500 stands for zero in the data rows.
Some points, each followed by its number:
[379, 429, 645, 514, 509, 516, 522, 418, 499, 497, 637, 493, 431, 465,
 512, 465, 521, 649, 415, 472, 491, 545, 567, 497, 519, 526, 510, 461,
 447, 490, 513, 467, 502, 425, 360, 517, 504, 464, 425, 562, 477, 523,
 463, 677, 602, 554, 479, 425, 565, 537, 424, 409, 519, 402, 556, 450,
 587, 406, 459, 548, 490, 490, 435, 476, 451, 555, 455, 408] 0
[273, 284, 724, 445, 575, 400, 642, 275, 582, 742, 703, 660, 259, 269,
 474, 416, 427, 642, 567, 385, 630, 719, 511, 213, 404, 474, 582, 497,
 527, 536, 540, 400, 620, 550, 366, 720, 381, 355, 528, 736, 494, 331,
 486, 531, 507, 882, 674, 281, 714, 629, 533, 227, 178, 302, 568, 541,
 640, 496, 261, 489, 362, 519, 343, 569, 318, 610, 592, 292] 1
[567, 465, 433, 255, 631, 557, 592, 307, 319, 261, 203, 529, 604, 452,
 692, 349, 407, 395, 353, 731, 585, 247, 204, 704, 618, 336, 618, 712,
 552, 166, 553, 658, 225, 698, 720, 448, 575, 707, 395, 385, 342, 395,
 365, 399, 394, 522, 523, 645, 490, 244, 824, 521, 503, 727, 410, 514,
 405, 501, 498, 523, 431, 612, 676, 262, 713, 286, 605, 386] 2
[459, 521, 600, 402, 600, 431, 535, 459, 540, 566, 529, 486, 482, 452,
 381, 639, 560, 675, 451, 549, 604, 401, 672, 557, 641, 410, 364, 481,
 439, 514, 459, 327, 583, 399, 473, 530, 502, 726, 627, 428, 460, 524,
 470, 570, 446, 536, 412, 350, 580, 474, 515, 426, 388, 442, 444, 619,
 542, 527, 384, 461, 413, 538, 319, 454, 585, 633, 385, 379] 3
[485, 705, 410, 480, 498, 451, 308, 706, 278, 386, 354, 685, 782, 502,
 596, 662, 457, 283, 381, 451, 567, 540, 273, 512, 307, 348, 621, 512,
 580, 625, 498, 627, 498, 667, 525, 514, 294, 338, 629, 560, 568, 653,
 665, 360, 260, 412, 361, 621, 377, 567, 554, 639, 509, 658, 743, 633,
 373, 598, 531, 615, 650, 545, 689, 485, 522, 552, 337, 932] 4
[490, 506, 541, 265, 635, 280, 911, 204, 999, 999, 807, 871, 0, 20,
 75, 110, 275, 380, 999, 167, 738, 999, 334, 0, 0, 409, 945, 551,
 537, 634, 371, 140, 846, 999, 173, 999, 355, 107, 725, 999, 503, 0,
 455, 0, 275, 999, 999, 30, 666, 713, 621, 43, 0, 278, 533, 625,
 701, 907, 0, 331, 175, 52, 45, 999, 151, 790, 999, 338] 5
[479, 456, 575, 546, 291, 418, 271, 683, 342, 381, 418, 641, 651, 613,
 585, 545, 396, 442, 519, 272, 586, 567, 552, 603, 567, 753, 626, 255,
 741, 633, 343, 754, 505, 710, 576, 577, 316, 299, 413, 580, 730, 633,
 715, 491, 433, 473, 492, 706, 424, 709, 511, 692, 672, 502, 668, 580,
 219, 598, 701, 658, 713, 649, 618, 717, 401, 239, 368, 679] 6
[587, 545, 438, 497, 523, 397, 516, 513, 632, 529, 451, 380, 477, 489,
 464, 662, 497, 450, 497, 589, 489, 369, 592, 500, 536, 367, 330, 582,
 470, 548, 398, 352, 625, 357, 592, 457, 484, 643, 671, 404, 469, 610,
 487, 565, 504, 391, 451, 401, 519, 487, 488, 476, 525, 469, 382, 615,
 504, 485, 474, 308, 449, 562, 515, 398, 432, 548, 525, 383] 7
[451, 568, 348, 482, 570, 492, 317, 717, 228, 376, 243, 719, 833, 482,
 606, 574, 507, 244, 287, 515, 609, 549, 210, 467, 322, 378, 667, 478,
 668, 564, 502, 716, 454, 720, 589, 500, 268, 348, 636, 585, 525, 630,
 642, 279, 241, 405, 281, 675, 349, 503, 700, 606, 489, 688, 731, 570,
 356, 582, 528, 621, 653, 626, 771, 491, 529, 490, 419, 927] 8
[672, 832, 520, 357, 389, 471, 501, 457, 429, 307, 369, 533, 496, 559,
 726, 595, 227, 470, 629, 562, 501, 322, 423, 770, 482, 320, 577, 696,
 427, 356, 601, 538, 293, 667, 617, 494, 582, 607, 318, 407, 533, 453,
 479, 552, 461, 524, 680, 594, 516, 480, 519, 683, 584, 673, 487, 644,
 358, 618, 568, 714, 550, 428, 549, 326, 693, 329, 383, 485] 9
[425, 362, 431, 684, 200, 563, 578, 632, 401, 483, 482, 553, 401, 474,
 341, 624, 314, 518, 691, 616, 268, 400, 426, 717, 678, 666, 380, 532,
 476, 735, 700, 528, 361, 300, 621, 405, 343, 461, 544, 380, 436, 613,
 446, 627, 793, 375, 647, 648, 870, 439, 320, 423, 512, 518, 86, 470,
 423, 299, 467, 241, 808, 553, 482, 527, 528, 515, 217, 453] 10
[837, 744, 131, 909, 290, 999, 525, 476, 727, 285, 413, 5, 509, 884,
 0, 0, 999, 363, 742, 666, 0, 706, 720, 442, 427, 847, 670, 417,
 118, 238, 643, 701, 275, 120, 267, 0, 999, 317, 267, 123, 244, 63,
 14, 0, 773, 289, 281, 817, 0, 0, 150, 796, 871, 999, 220, 0,
 693, 87, 867, 548, 218, 0, 536, 680, 794, 435, 930, 713] 11
[538, 501, 483, 457, 543, 403, 527, 475, 607, 577, 451, 423, 519, 451,
 397, 701, 557, 493, 479, 584, 570, 359, 665, 501, 633, 370, 276, 537,
 480, 562, 446, 319, 647, 346, 607, 486, 493, 714, 715, 383, 463, 552,
 472, 538, 435, 458, 419, 360, 540, 472, 505, 463, 440, 468, 364, 647,
 526, 519, 406, 317, 381, 600, 413, 416, 501, 611, 480, 359] 12
[999, 891, 0, 929, 226, 999, 526, 810, 733, 497, 624, 0, 472, 958,
 122, 0, 999, 403, 988, 577, 0, 848, 724, 530, 222, 795, 612, 422,
 30, 388, 844, 561, 287, 293, 294, 44, 999, 341, 137, 157, 350, 46,
 144, 0, 775, 286, 491, 880, 0, 0, 26, 887, 770, 982, 271, 0,
 720, 196, 867, 704, 287, 0, 451, 702, 900, 555, 845, 792] 13
[620, 608, 444, 323, 542, 558, 556, 395, 343, 302, 292, 507, 568, 512,
 730, 427, 380, 458, 465, 667, 514, 299, 312, 741, 591, 338, 583, 669,
 492, 232, 604, 605, 246, 674, 675, 446, 596, 671, 322, 400, 410, 398,
 394, 451, 448, 517, 565, 656, 478, 304, 683, 576, 568, 707, 451, 522,
 405, 522, 522, 640, 437, 517, 629, 294, 727, 316, 527, 425] 14
[501, 504, 597, 501, 298, 411, 299, 638, 346, 376, 436, 611, 627, 598,
 574, 543, 397, 434, 393, 315, 579, 547, 522, 638, 514, 690, 598, 268,
 680, 615, 325, 691, 512, 687, 528, 579, 353, 339, 374, 557, 696, 631,
 691, 564, 423, 459, 488, 644, 417, 689, 465, 654, 631, 480, 657, 619,
 268, 632, 677, 640, 712, 608, 605, 689, 413, 309, 342, 664] 15
[441, 437, 583, 395, 719, 472, 574, 482, 505, 491, 467, 501, 447, 451,
 445, 452, 569, 728, 354, 604, 570, 427, 573, 548, 597, 483, 528, 448,
 478, 395, 371, 444, 460, 463, 404, 498, 515, 715, 546, 483, 410, 546,
 430, 553, 514, 525, 393, 411, 568, 387, 616, 381, 435, 430, 490, 494,
 549, 454, 433, 509, 476, 521, 397, 463, 577, 534, 460, 376] 16
[621, 512, 377, 539, 481, 382, 513, 519, 685, 536, 418, 350, 496, 482,
 477, 722, 477, 341, 548, 597, 462, 350, 576, 449, 535, 335, 268, 631,
 484, 577, 416, 350, 665, 316, 689, 423, 483, 618, 709, 380, 481, 636,
 490, 537, 507, 347, 467, 412, 498, 496, 477, 487, 563, 491, 328, 629,
 500, 471, 482, 232, 424, 600, 579, 352, 380, 543, 580, 375] 17
[616, 513, 383, 528, 497, 366, 510, 521, 692, 537, 404, 341, 497, 482,
 462, 710, 493, 365, 540, 597, 487, 348, 612, 464, 566, 373, 285, 593,
 487, 565, 387, 343, 666, 319, 673, 438, 490, 654, 711, 384, 479, 624,
 494, 531, 501, 351, 472, 402, 499, 498, 494, 480, 542, 472, 314, 631,
 485, 482, 484, 237, 435, 603, 545, 389, 384, 539, 579, 351] 18
[635, 480, 353, 569, 448, 360, 513, 510, 726, 572, 410, 340, 522, 476,
 460, 768, 485, 296, 605, 584, 468, 336, 642, 431, 586, 346, 212, 638,
 506, 601, 434, 332, 716, 285, 750, 427, 492, 631, 760, 369, 504, 619,
 511, 517, 497, 341, 492, 409, 493, 515, 466, 505, 572, 488, 279, 648,
 486, 477, 485, 189, 410, 633, 571, 373, 364, 528, 600, 332] 19
[439, 465, 594, 537, 264, 445, 277, 655, 311, 408, 459, 651, 643, 597,
 594, 565, 387, 450, 461, 289, 588, 577, 542, 597, 528, 697, 585, 285,
 701, 634, 442, 723, 498, 686, 568, 588, 342, 283, 399, 584, 709, 609,
 699, 545, 443, 492, 455, 661, 457, 715, 483, 678, 631, 504, 673, 584,
 279, 606, 670, 688, 715, 630, 603, 678, 407, 293, 341, 669] 20
[378, 355, 516, 645, 481, 412, 463, 288, 584, 604, 668, 464, 609, 501,
 631, 667, 514, 442, 653, 415, 502, 446, 567, 314, 683, 502, 265, 588,
 524, 527, 779, 484, 594, 251, 626, 511, 638, 326, 603, 533, 554, 459,
 497, 623, 521, 421, 360, 407, 633, 678, 549, 539, 545, 427, 523, 480,
 600, 478, 467, 474, 406, 647, 454, 313, 401, 531, 589, 403] 21
[284, 296, 654, 489, 503, 398, 588, 376, 475, 645, 667, 607, 386, 368,
 542, 504, 397, 668, 500, 364, 600, 595, 490, 371, 424, 536, 501, 539,
 504, 486, 609, 441, 550, 542, 432, 623, 396, 432, 561, 701, 526, 441,
 544, 594, 564, 727, 554, 357, 700, 649, 495, 339, 348, 334, 591, 616,
 578, 481, 360, 513, 475, 558, 388, 499, 398, 579, 470, 430] 22
Which five points above are nearest to each new point by angle? Their numbers follow each, nearest first.
[534, 539, 510, 470, 573, 440, 553, 482, 583, 430, 481, 412, 425, 483,
 535, 508, 471, 518, 358, 591, 460, 402, 490, 550, 469, 412, 490, 551,
 427, 448, 359, 423, 502, 424, 438, 450, 523, 601, 475, 471, 441, 603,
 461, 649, 581, 405, 502, 426, 532, 470, 467, 432, 549, 433, 458, 538,
 557, 443, 500, 428, 518, 491, 538, 384, 440, 526, 518, 398] 7 18 17 16 12
[383, 382, 600, 514, 566, 517, 569, 434, 511, 461, 587, 486, 431, 471,
 584, 459, 486, 695, 485, 523, 471, 453, 516, 524, 555, 504, 535, 578,
 433, 389, 548, 493, 435, 421, 431, 467, 527, 535, 462, 542, 441, 527,
 449, 659, 641, 526, 492, 461, 603, 488, 496, 418, 589, 437, 520, 437,
 568, 353, 477, 548, 493, 517, 466, 383, 500, 489, 489, 368] 0 16 22 1 21
[487, 446, 472, 445, 550, 309, 554, 507, 505, 594, 503, 493, 464, 417,
 529, 567, 429, 493, 354, 473, 556, 481, 417, 468, 371, 442, 424, 533,
 519, 503, 391, 380, 614, 565, 524, 548, 381, 576, 664, 563, 509, 563,
 589, 535, 496, 522, 474, 388, 570, 594, 486, 400, 410, 356, 526, 727,
 512, 558, 417, 344, 505, 563, 509, 492, 390, 607, 486, 540] 22 7 12 1 18
[427, 530, 724, 403, 586, 359, 565, 390, 613, 595, 650, 586, 285, 355,
 434, 463, 432, 596, 397, 468, 585, 631, 529, 359, 388, 423, 589, 410,
 472, 562, 278, 361, 629, 511, 261, 671, 410, 441, 457, 628, 499, 509,
 481, 656, 485, 686, 633, 286, 631, 601, 454, 291, 282, 308, 580, 589,
 604, 536, 368, 481, 470, 456, 383, 580, 318, 626, 494, 331] 1 22 5 0 3
[540, 488, 440, 598, 353, 443, 505, 554, 533, 494, 507, 471, 481, 510,
 408, 664, 377, 375, 559, 581, 369, 384, 467, 567, 585, 529, 328, 538,
 487, 663, 555, 442, 502, 333, 600, 445, 475, 480, 593, 391, 488, 629,
 499, 628, 613, 344, 499, 521, 674, 522, 392, 491, 497, 489, 268, 568,
 477, 462, 509, 282, 692, 547, 500, 450, 458, 543, 362, 468] 10 19 17 18 7
[372, 349, 612, 488, 557, 531, 586, 382, 490, 459, 568, 467, 441, 461,
 581, 445, 504, 674, 387, 547, 501, 446, 526, 519, 584, 492, 490, 556,
 445, 385, 570, 487, 428, 412, 444, 460, 545, 550, 430, 542, 427, 505,
 428, 681, 631, 530, 475, 444, 609, 468, 509, 396, 551, 428, 490, 446,
 584, 362, 460, 521, 476, 550, 475, 373, 497, 500, 506, 338] 0 16 22 3 1
[775, 693, 238, 635, 449, 777, 502, 718, 573, 489, 544, 212, 523, 696,
 437, 360, 739, 468, 516, 588, 198, 578, 554, 623, 395, 552, 462, 432,
 305, 468, 528, 453, 455, 415, 422, 302, 731, 551, 347, 321, 425, 457,
 408, 408, 609, 295, 442, 640, 221, 307, 268, 618, 662, 622, 430, 238,
 599, 385, 647, 534, 432, 227, 521, 524, 645, 586, 577, 608] 13 11 14 9 10
[501, 671, 523, 371, 350, 607, 463, 612, 502, 532, 626, 583, 563, 502,
 469, 517, 543, 362, 464, 503, 604, 326, 203, 429, 670, 500, 186, 914,
 562, 840, 612, 683, 533, 434, 731, 460, 291, 767, 115, 352, 563, 719,
 900, 565, 369, 543, 658, 584, 543, 480, 386, 617, 631, 590, 480, 544,
 509, 845, 479, 226, 316, 550, 573, 640, 513, 360, 453, 527] 19 17 9 18 4
[202, 302, 542, 646, 675, 466, 449, 23, 485, 681, 753, 520, 717, 469,
 703, 580, 673, 453, 675, 365, 643, 516, 467, 299, 716, 494, 338, 569,
 578, 431, 920, 534, 516, 268, 490, 552, 717, 283, 611, 613, 563, 382,
 427, 573, 436, 448, 213, 364, 687, 686, 679, 511, 529, 399, 658, 279,
 661, 548, 448, 616, 330, 704, 433, 332, 485, 570, 659, 485] 21 22 1 0 3
[283, 248, 678, 523, 555, 553, 580, 384, 478, 530, 611, 513, 442, 452,
 551, 484, 541, 791, 508, 493, 553, 475, 695, 498, 699, 576, 448, 524,
 463, 425, 705, 479, 434, 377, 463, 493, 542, 560, 452, 586, 455, 450,
 417, 665, 637, 622, 474, 423, 664, 499, 532, 392, 510, 397, 470, 430,
 596, 349, 425, 602, 444, 580, 373, 405, 559, 483, 476, 281] 0 22 16 1 21
